In the data rows, 50 means zero.
Here are some points, one per row:
c(45, 61, 49, 49, 35, 47, 50, 47, 46, 41, 49, 50, 50, 70, 57, 44, 57, 53, 47, 61, 57, 53, 45, 40,
  39, 46, 58, 46, 42, 45, 46, 39, 62, 46, 49, 64, 42, 43, 57, 48, 62)
c(65, 45, 31, 58, 57, 64, 34, 59, 55, 46, 54, 24, 48, 66, 36, 40, 37, 67, 32, 65, 69, 54, 31, 43,
  40, 58, 29, 72, 50, 41, 33, 50, 60, 32, 20, 34, 39, 37, 56, 39, 49)
c(52, 44, 61, 53, 56, 48, 56, 43, 47, 56, 44, 46, 41, 45, 66, 65, 53, 44, 57, 44, 50, 63, 63, 54,
  51, 36, 42, 63, 52, 58, 55, 53, 51, 61, 52, 51, 48, 65, 55, 60, 53)
c(43, 62, 50, 48, 38, 57, 51, 47, 48, 47, 56, 53, 49, 65, 54, 42, 60, 51, 50, 52, 51, 53, 50, 32,
  40, 47, 63, 51, 47, 48, 41, 37, 55, 46, 55, 57, 40, 44, 54, 45, 60)
c(51, 41, 56, 39, 64, 45, 51, 55, 43, 39, 60, 54, 40, 37, 66, 51, 48, 51, 47, 47, 52, 57, 66, 63,
  67, 43, 38, 36, 51, 60, 53, 58, 58, 53, 51, 45, 54, 54, 47, 62, 41)
c(58, 36, 57, 46, 60, 51, 51, 46, 43, 36, 57, 56, 31, 34, 59, 57, 46, 56, 26, 49, 46, 60, 60, 56,
  62, 34, 46, 45, 50, 60, 53, 57, 57, 57, 52, 44, 61, 59, 55, 50, 44)
c(46, 44, 49, 50, 51, 50, 63, 34, 56, 63, 53, 43, 48, 45, 58, 69, 55, 54, 65, 51, 53, 59, 60, 57,
  35, 49, 43, 55, 48, 56, 58, 63, 41, 64, 45, 46, 40, 62, 65, 64, 42)
c(41, 61, 52, 61, 38, 49, 50, 36, 58, 56, 39, 61, 51, 54, 42, 42, 64, 45, 48, 51, 45, 52, 47, 45,
  46, 53, 59, 43, 47, 55, 35, 43, 56, 55, 67, 54, 42, 47, 48, 48, 60)
c(58, 49, 54, 43, 54, 45, 51, 49, 46, 33, 55, 57, 33, 35, 58, 57, 43, 55, 32, 49, 57, 56, 67, 59,
  70, 41, 45, 46, 44, 53, 54, 60, 53, 61, 55, 41, 55, 66, 51, 52, 41)
c(78, 42, 53, 39, 35, 27, 20, 67, 30, 47, 47, 43, 72, 57, 28, 25, 40, 31, 49, 32, 46, 31, 39, 47,
  57, 74, 42, 50, 98, 37, 49, 45, 11, 57, 39, 52, 58, 31, 47, 36, 48)
c(58, 46, 56, 42, 65, 47, 55, 51, 47, 33, 55, 54, 34, 36, 58, 58, 45, 53, 38, 54, 52, 56, 64, 61,
  61, 42, 40, 43, 51, 62, 55, 53, 52, 56, 57, 50, 59, 54, 49, 54, 44)
c(53, 60, 49, 48, 42, 48, 43, 48, 51, 44, 58, 47, 56, 59, 47, 42, 54, 59, 47, 57, 57, 55, 45, 44,
  39, 44, 61, 53, 36, 44, 43, 33, 65, 34, 35, 58, 43, 47, 58, 49, 64)
c(63, 46, 25, 35, 57, 74, 46, 38, 47, 66, 44, 66, 59, 47, 49, 47, 21, 35, 67, 50, 30, 36, 50, 55,
  48, 57, 33, 85, 44, 36, 41, 79, 19, 46, 38, 79, 43, 41, 43, 62, 54)
c(46, 35, 41, 58, 68, 61, 61, 41, 59, 69, 51, 42, 44, 48, 47, 50, 63, 65, 46, 48, 61, 55, 45, 55,
  36, 49, 34, 54, 50, 50, 81, 74, 33, 56, 50, 27, 35, 56, 68, 52, 45)
c(29, 57, 40, 65, 41, 43, 53, 55, 73, 54, 33, 64, 54, 50, 33, 58, 51, 37, 51, 61, 31, 44, 50, 43,
  55, 39, 65, 40, 35, 54, 40, 43, 58, 56, 62, 45, 56, 53, 41, 31, 49)
c(36, 52, 63, 63, 41, 30, 38, 65, 59, 67, 31, 46, 66, 53, 31, 72, 42, 68, 42, 54, 34, 33, 43, 36,
  63, 57, 60, 43, 42, 54, 38, 38, 49, 51, 60, 43, 72, 51, 31, 41, 47)
c(50, 49, 56, 43, 50, 54, 62, 33, 53, 68, 51, 47, 43, 49, 55, 66, 47, 42, 67, 45, 51, 64, 61, 49,
  42, 39, 44, 54, 52, 59, 64, 56, 55, 58, 50, 47, 46, 62, 57, 68, 47)
c(54, 40, 62, 35, 51, 51, 60, 56, 39, 31, 57, 46, 41, 37, 63, 48, 40, 51, 61, 40, 48, 52, 56, 64,
  67, 48, 45, 47, 57, 51, 52, 59, 49, 53, 53, 45, 56, 48, 54, 56, 42)
c(48, 58, 51, 66, 39, 47, 53, 38, 56, 45, 37, 64, 54, 59, 47, 43, 67, 44, 51, 46, 40, 50, 47, 40,
  40, 57, 64, 47, 51, 56, 39, 39, 57, 50, 60, 54, 38, 51, 43, 56, 52)
c(53, 42, 42, 63, 56, 61, 50, 51, 29, 33, 55, 55, 63, 50, 39, 35, 40, 70, 40, 66, 69, 52, 30, 42,
  40, 52, 49, 58, 35, 20, 66, 38, 49, 29, 30, 30, 47, 41, 41, 35, 67)
c(32, 64, 56, 58, 48, 34, 59, 60, 70, 64, 35, 61, 59, 55, 34, 65, 39, 53, 53, 55, 35, 38, 41, 40,
  61, 53, 58, 47, 49, 54, 36, 35, 63, 57, 57, 35, 64, 55, 34, 31, 50)
c(43, 77, 62, 52, 39, 54, 67, 59, 47, 56, 45, 54, 55, 53, 46, 48, 69, 32, 51, 55, 50, 54, 38, 35,
  40, 47, 58, 45, 51, 58, 39, 49, 51, 45, 48, 67, 37, 55, 44, 43, 64)
c(42, 60, 58, 56, 35, 50, 46, 42, 55, 48, 50, 60, 60, 60, 52, 46, 60, 41, 52, 56, 41, 51, 47, 42,
  48, 54, 67, 53, 53, 52, 44, 42, 57, 49, 63, 52, 33, 51, 51, 55, 60)
c(48, 60, 54, 62, 37, 58, 44, 42, 62, 46, 44, 59, 52, 60, 49, 45, 70, 43, 54, 49, 40, 54, 52, 40,
  46, 51, 58, 47, 49, 49, 38, 37, 53, 53, 65, 55, 35, 50, 48, 55, 57)
c(52, 43, 35, 30, 64, 40, 34, 76, 46, 54, 70, 28, 43, 36, 66, 38, 52, 33, 75, 27, 64, 34, 53, 80,
  61, 73, 47, 26, 71, 50, 68, 56, 44, 32, 59, 62, 78, 34, 40, 49, 24)
c(49, 34, 30, 19, 64, 53, 33, 68, 37, 50, 57, 31, 59, 45, 50, 37, 43, 41, 60, 30, 50, 25, 50, 73,
  71, 77, 61, 36, 70, 45, 60, 54, 35, 35, 60, 68, 77, 39, 38, 35, 27)
c(45, 52, 55, 56, 49, 54, 46, 55, 50, 33, 57, 45, 53, 63, 43, 40, 37, 66, 37, 59, 67, 49, 35, 44,
  34, 43, 54, 50, 39, 34, 48, 42, 60, 31, 29, 50, 45, 36, 51, 55, 68)
c(51, 42, 41, 56, 62, 63, 64, 44, 52, 71, 54, 43, 52, 39, 57, 61, 60, 59, 63, 50, 56, 48, 56, 56,
  31, 49, 43, 59, 43, 49, 67, 65, 42, 66, 44, 38, 52, 58, 69, 62, 48)
c(59, 47, 62, 55, 55, 46, 60, 46, 47, 53, 49, 52, 40, 41, 61, 59, 47, 51, 40, 49, 52, 66, 60, 53,
  57, 39, 45, 57, 42, 59, 53, 55, 53, 62, 50, 56, 54, 60, 55, 59, 44)
These points spread out most along one direction. Take the direction at right angles to it along which they spread out most. Go by this last direction. Where along it does each point below lie, from 0 to 99? 50 is the average, and the first point above lies past it. One standard deviation of the points above along it is 16.
c(53, 42, 42, 63, 56, 61, 50, 51, 29, 33, 55, 55, 63, 50, 39, 35, 40, 70, 40, 66, 69, 52, 30, 42,
  40, 52, 49, 58, 35, 20, 66, 38, 49, 29, 30, 30, 47, 41, 41, 35, 67) --> 65
c(52, 43, 35, 30, 64, 40, 34, 76, 46, 54, 70, 28, 43, 36, 66, 38, 52, 33, 75, 27, 64, 34, 53, 80,
  61, 73, 47, 26, 71, 50, 68, 56, 44, 32, 59, 62, 78, 34, 40, 49, 24) --> 67
c(63, 46, 25, 35, 57, 74, 46, 38, 47, 66, 44, 66, 59, 47, 49, 47, 21, 35, 67, 50, 30, 36, 50, 55,
  48, 57, 33, 85, 44, 36, 41, 79, 19, 46, 38, 79, 43, 41, 43, 62, 54) --> 56
c(48, 58, 51, 66, 39, 47, 53, 38, 56, 45, 37, 64, 54, 59, 47, 43, 67, 44, 51, 46, 40, 50, 47, 40,
  40, 57, 64, 47, 51, 56, 39, 39, 57, 50, 60, 54, 38, 51, 43, 56, 52) --> 53
c(59, 47, 62, 55, 55, 46, 60, 46, 47, 53, 49, 52, 40, 41, 61, 59, 47, 51, 40, 49, 52, 66, 60, 53,
  57, 39, 45, 57, 42, 59, 53, 55, 53, 62, 50, 56, 54, 60, 55, 59, 44) --> 30
c(58, 49, 54, 43, 54, 45, 51, 49, 46, 33, 55, 57, 33, 35, 58, 57, 43, 55, 32, 49, 57, 56, 67, 59,
  70, 41, 45, 46, 44, 53, 54, 60, 53, 61, 55, 41, 55, 66, 51, 52, 41) --> 33
c(41, 61, 52, 61, 38, 49, 50, 36, 58, 56, 39, 61, 51, 54, 42, 42, 64, 45, 48, 51, 45, 52, 47, 45,
  46, 53, 59, 43, 47, 55, 35, 43, 56, 55, 67, 54, 42, 47, 48, 48, 60) --> 52
c(32, 64, 56, 58, 48, 34, 59, 60, 70, 64, 35, 61, 59, 55, 34, 65, 39, 53, 53, 55, 35, 38, 41, 40,
  61, 53, 58, 47, 49, 54, 36, 35, 63, 57, 57, 35, 64, 55, 34, 31, 50) --> 59
c(43, 77, 62, 52, 39, 54, 67, 59, 47, 56, 45, 54, 55, 53, 46, 48, 69, 32, 51, 55, 50, 54, 38, 35,
  40, 47, 58, 45, 51, 58, 39, 49, 51, 45, 48, 67, 37, 55, 44, 43, 64) --> 54
c(65, 45, 31, 58, 57, 64, 34, 59, 55, 46, 54, 24, 48, 66, 36, 40, 37, 67, 32, 65, 69, 54, 31, 43,
  40, 58, 29, 72, 50, 41, 33, 50, 60, 32, 20, 34, 39, 37, 56, 39, 49) --> 65
